In the rows, 128 means zero.
Rotation paths and how fast each direction turns (degrees each step)
Each turn is a multiple of 5 degrees from 10 to 175, or 0.
Each row of a path follows its step; steps can be skipped.
path 1
step 0: [120 122 130 131 127 128 128 124 134 132 121 125 126 129 134 133 139 135
 137 134 132 130 128 137 134 130 129 124 121 139 133 133 124 128 114 136
 117 131 126]
step 1: [122 127 131 129 126 130 118 129 129 122 121 117 126 125 134 127 131 132
 129 131 111 123 129 125 118 133 128 137 142 127 130 125 134 125 133 127
 130 124 119]
step 2: [125 121 135 124 133 125 138 126 130 132 132 134 133 131 119 131 129 132
 130 121 133 133 134 123 124 122 127 119 144 121 128 129 138 127 129 142
 129 126 130]
step 3: [124 124 130 134 131 133 124 134 129 134 129 126 123 136 125 126 128 136
 127 129 128 128 122 138 121 131 130 115 126 135 119 141 112 131 131 126
 134 124 130]
step 4: [127 136 131 127 139 137 132 127 125 127 131 119 139 126 131 133 130 139
 139 134 123 131 129 125 124 129 128 138 124 136 141 124 128 132 135 123
 123 128 129]
step 5: [126 121 136 114 134 123 128 127 138 131 116 126 128 128 129 126 130 130
 120 132 132 131 132 133 135 136 132 124 131 132 136 128 137 117 122 132
 130 128 119]
step 6: [121 124 125 134 120 124 115 126 134 125 133 123 133 131 125 128 136 141
 128 126 127 119 122 125 122 117 122 127 137 132 122 134 126 131 123 133
 129 129 120]
step 7: [127 129 132 128 131 132 136 129 119 131 124 127 128 131 136 137 131 128
 138 133 120 137 129 128 122 134 124 119 144 127 126 136 133 137 130 128
 124 127 138]
step 8: [119 121 137 131 135 134 133 129 135 128 125 125 122 133 120 125 128 130
 130 124 123 132 139 130 119 131 133 126 116 129 134 131 123 121 137 138
 132 128 123]
step 9: [129 132 129 125 139 136 118 133 129 132 133 128 133 123 127 125 125 142
 130 129 136 121 123 129 129 123 137 128 143 137 134 120 123 126 129 126
 130 123 124]
[128 125 129 131 125 129 128 125 126 130 128 127 126 128 129 126 129 126
 128 125 128 128 131 125 124 128 131 127 131 128 129 127 127 130 128 129
 128 127 130] | 65
[127 132 127 130 126 129 126 128 128 128 130 126 128 125 131 128 129 130
 129 128 129 126 127 130 127 128 129 131 130 127 129 131 127 125 128 128
 131 128 132] | 130
path 2
step 0: [133 125 121 138 128 119 133 125 125 126 123 135 117 133 122 124 136 116
 131 123 130 124 123 133 133 128 128 122 126 131 122 135 129 117 128 126
 124 131 130]
step 1: [127 131 138 135 133 125 128 120 134 128 132 142 128 132 131 121 131 126
 129 118 122 121 118 120 127 138 124 131 128 130 127 130 126 129 125 129
 135 126 129]
step 2: [128 126 127 129 136 124 118 128 117 130 130 128 125 129 123 125 140 128
 128 131 128 120 116 130 122 127 126 128 122 124 137 122 123 128 123 124
 134 131 139]
step 3: [136 120 136 133 131 127 129 129 117 127 132 132 128 137 120 122 126 125
 135 126 125 137 121 121 133 126 132 128 131 119 130 129 127 131 122 124
 121 119 130]
step 4: [128 131 130 128 125 120 122 122 119 123 136 126 132 124 133 123 129 131
 134 123 117 132 125 127 125 125 124 121 117 127 135 138 133 135 121 129
 129 129 119]
step 5: [132 132 124 131 133 133 127 122 123 122 128 122 126 118 126 128 134 120
 130 127 127 126 124 123 131 122 129 118 124 132 133 139 126 120 131 118
 121 116 133]
step 6: [137 134 124 138 133 128 123 127 128 129 133 133 122 129 131 119 125 133
 124 128 124 121 124 121 130 135 133 129 132 122 125 144 123 126 132 129
 128 126 118]
step 7: [131 139 126 128 133 122 124 121 115 142 126 131 128 121 132 127 135 124
 129 123 125 120 126 127 125 124 136 122 131 129 122 130 126 131 128 132
 135 132 136]
step 8: [141 125 139 135 128 130 136 129 120 136 131 128 132 124 124 122 136 131
 121 122 130 126 115 126 131 128 129 125 135 128 129 122 130 122 133 125
 124 128 126]
step 9: [139 124 138 128 123 121 124 127 122 124 128 131 120 123 130 126 135 126
 139 132 125 123 122 124 126 126 131 131 121 123 122 125 130 129 124 126
 135 134 114]
[126 127 127 129 127 124 128 126 126 130 130 130 127 129 129 127 126 128
 129 126 125 130 131 130 130 129 128 125 131 130 125 128 129 130 128 128
 127 130 129] | 110
path 3
step 0: [134 130 129 129 133 127 129 121 118 122 128 116 127 125 121 140 138 129
 130 128 124 123 132 128 126 127 134 134 125 131 124 130 117 131 120 133
 124 128 136]
step 1: [123 133 136 128 133 131 123 114 130 120 126 137 131 129 127 124 129 132
 125 138 128 132 130 133 123 132 121 125 138 127 130 134 126 133 131 137
 136 128 129]
step 2: [130 125 132 130 134 133 124 122 120 134 121 125 127 127 136 123 132 120
 132 125 131 126 136 127 121 134 136 120 123 130 125 137 129 134 131 118
 120 126 133]
step 3: [126 135 128 134 130 129 127 121 132 121 127 128 130 134 128 130 130 131
 139 130 124 128 135 127 125 122 118 129 123 125 123 122 112 122 123 126
 125 129 137]
step 4: [134 119 134 129 130 127 123 117 123 125 128 128 126 123 128 129 132 124
 124 132 128 131 126 136 127 139 129 133 129 138 123 130 118 132 127 131
 142 125 129]
step 5: [127 138 132 124 133 134 117 127 127 134 127 135 133 131 128 131 126 131
 135 126 128 128 127 125 122 132 131 119 135 126 128 131 123 140 135 127
 124 128 141]
step 6: [122 126 132 131 137 126 130 118 128 126 128 123 122 127 128 127 139 130
 133 119 125 124 138 130 122 128 128 131 129 132 134 133 117 124 122 118
 123 127 126]
step 7: [130 128 131 138 135 129 125 124 124 123 127 137 124 127 119 134 127 128
 137 143 127 128 128 136 125 130 128 125 127 126 118 130 125 128 125 132
 136 119 134]
step 8: [137 129 132 123 129 129 130 120 129 129 124 127 137 134 132 126 132 129
 124 135 128 129 127 124 123 138 132 129 130 132 133 137 121 133 136 117
 131 129 139]
step 9: [123 129 128 125 139 128 120 116 125 128 131 136 125 133 127 136 128 120
 134 122 128 128 135 127 123 127 131 128 125 123 126 124 117 129 128 131
 118 134 126]
[132 127 127 130 130 128 128 129 129 127 127 130 130 122 126 127 126 128
 128 127 127 130 128 128 126 130 126 128 129 129 126 128 131 130 129 126
 126 129 129] | 125
[125 128 126 130 130 130 131 129 127 128 126 130 125 127 131 126 128 128
 130 125 130 128 127 130 127 125 127 125 127 127 126 129 128 126 125 124
 128 126 128] | 95
path 4
step 0: [122 126 129 133 133 129 130 136 124 128 120 130 133 131 131 131 125 124
 128 122 132 127 131 128 117 116 135 119 138 128 123 127 141 120 124 130
 121 128 133]
step 1: [142 135 113 124 122 128 119 123 131 126 132 128 123 138 135 132 136 127
 127 130 126 130 131 132 128 124 125 130 127 121 122 122 128 129 134 135
 122 125 121]
step 2: [122 131 128 132 122 127 137 135 136 130 130 128 133 125 127 133 136 136
 131 130 124 127 123 111 129 125 128 131 128 134 129 128 120 117 130 121
 130 139 121]
step 3: [132 123 128 136 118 117 130 118 121 120 119 136 121 125 127 123 122 130
 128 129 129 128 125 132 132 126 130 121 126 130 127 123 142 135 124 126
 130 137 127]
step 4: [121 133 130 125 126 130 122 132 133 135 125 127 139 119 132 123 130 125
 129 128 127 124 129 135 120 117 122 136 129 125 128 116 128 135 132 142
 130 127 129]
step 5: [131 126 131 130 120 130 134 127 132 133 140 121 125 140 130 136 123 126
 127 121 133 117 126 125 125 129 131 122 128 144 120 130 129 129 133 129
 127 126 126]
step 6: [126 131 118 122 138 123 129 131 130 123 121 129 125 139 137 116 129 129
 130 123 125 126 122 124 125 126 135 133 127 123 122 122 136 122 119 120
 130 135 129]
step 7: [138 121 125 133 121 126 122 122 130 127 124 127 134 126 119 135 135 129
 123 126 126 133 126 128 125 122 119 139 141 126 132 129 132 130 132 128
 127 128 113]
step 8: [128 133 128 136 126 129 133 141 127 131 124 131 127 123 127 131 134 141
 129 130 124 121 130 133 120 122 129 111 126 135 127 126 128 124 130 132
 119 135 132]
step 9: [128 137 127 123 118 124 127 119 121 126 128 130 126 129 134 128 129 118
 133 134 130 129 132 118 132 129 139 126 126 125 122 114 138 130 133 133
 129 128 122]
[128 127 124 129 129 125 127 127 128 129 126 128 130 126 130 130 126 127
 127 128 132 130 129 129 127 126 124 128 130 126 129 130 130 128 127 129
 130 128 129] | 110
[128 126 128 128 126 132 126 126 125 127 128 127 129 129 130 127 130 128
 128 128 126 128 127 130 129 128 128 130 130 121 127 126 129 128 128 130
 131 129 129] | 125
[127 128 126 129 128 125 127 127 126 128 127 127 122 128 131 124 127 129
 128 126 127 131 129 130 127 128 131 125 128 128 127 128 128 127 129 128
 128 128 129] | 135
path 5
step 0: [124 130 125 123 131 122 133 124 125 120 134 128 133 124 126 125 138 129
 130 123 130 126 129 124 137 133 122 128 147 124 132 128 137 130 129 122
 121 120 119]
step 1: [130 131 131 122 121 125 141 120 134 137 137 127 119 125 130 136 134 124
 125 129 136 125 130 122 132 123 134 126 130 128 140 123 127 128 121 134
 133 136 132]
step 2: [119 123 124 125 119 122 126 136 134 126 126 124 119 124 119 131 122 123
 136 130 127 135 134 138 119 129 124 133 124 136 126 130 125 134 123 133
 135 128 136]
step 3: [127 122 110 124 134 117 130 128 130 121 134 132 131 129 126 123 123 135
 131 123 126 123 129 125 128 140 122 129 129 124 118 126 129 128 135 125
 123 121 130]
step 4: [124 130 128 126 132 127 139 119 129 139 127 127 121 126 130 130 141 133
 128 137 126 122 122 122 142 131 131 125 123 125 128 121 127 136 132 122
 128 127 121]
step 5: [119 124 135 120 120 127 128 121 130 128 119 133 126 127 122 124 125 117
 131 131 134 134 130 137 130 126 129 132 129 133 137 120 133 137 117 131
 131 131 120]
step 6: [134 117 120 128 125 124 128 122 126 126 140 130 133 134 129 128 114 126
 132 128 124 128 132 124 122 135 121 131 136 130 133 129 126 135 120 132
 126 126 142]
step 7: [123 133 124 135 136 123 137 124 131 137 126 122 127 134 129 137 136 137
 135 128 124 117 134 133 130 129 125 133 131 130 121 126 122 131 139 128
 128 123 138]
step 8: [130 132 132 124 131 125 136 130 139 126 114 138 122 124 123 124 129 129
 131 129 135 123 135 131 128 126 124 125 125 124 123 118 123 130 123 125
 129 123 112]
step 9: [133 124 122 125 128 128 123 129 125 130 138 132 122 129 131 124 121 113
 130 133 124 132 126 126 136 121 117 127 125 118 137 123 130 138 118 124
 122 127 128]
[127 127 129 129 130 128 130 126 132 127 128 125 130 128 130 131 130 128
 127 128 129 123 126 127 128 128 129 127 128 129 127 129 131 129 128 130
 125 129 128] | 110
[126 129 128 127 130 128 131 126 128 127 123 129 126 128 129 128 131 127
 127 126 128 127 127 126 127 127 131 127 129 127 132 128 124 127 130 128
 130 129 130] | 110
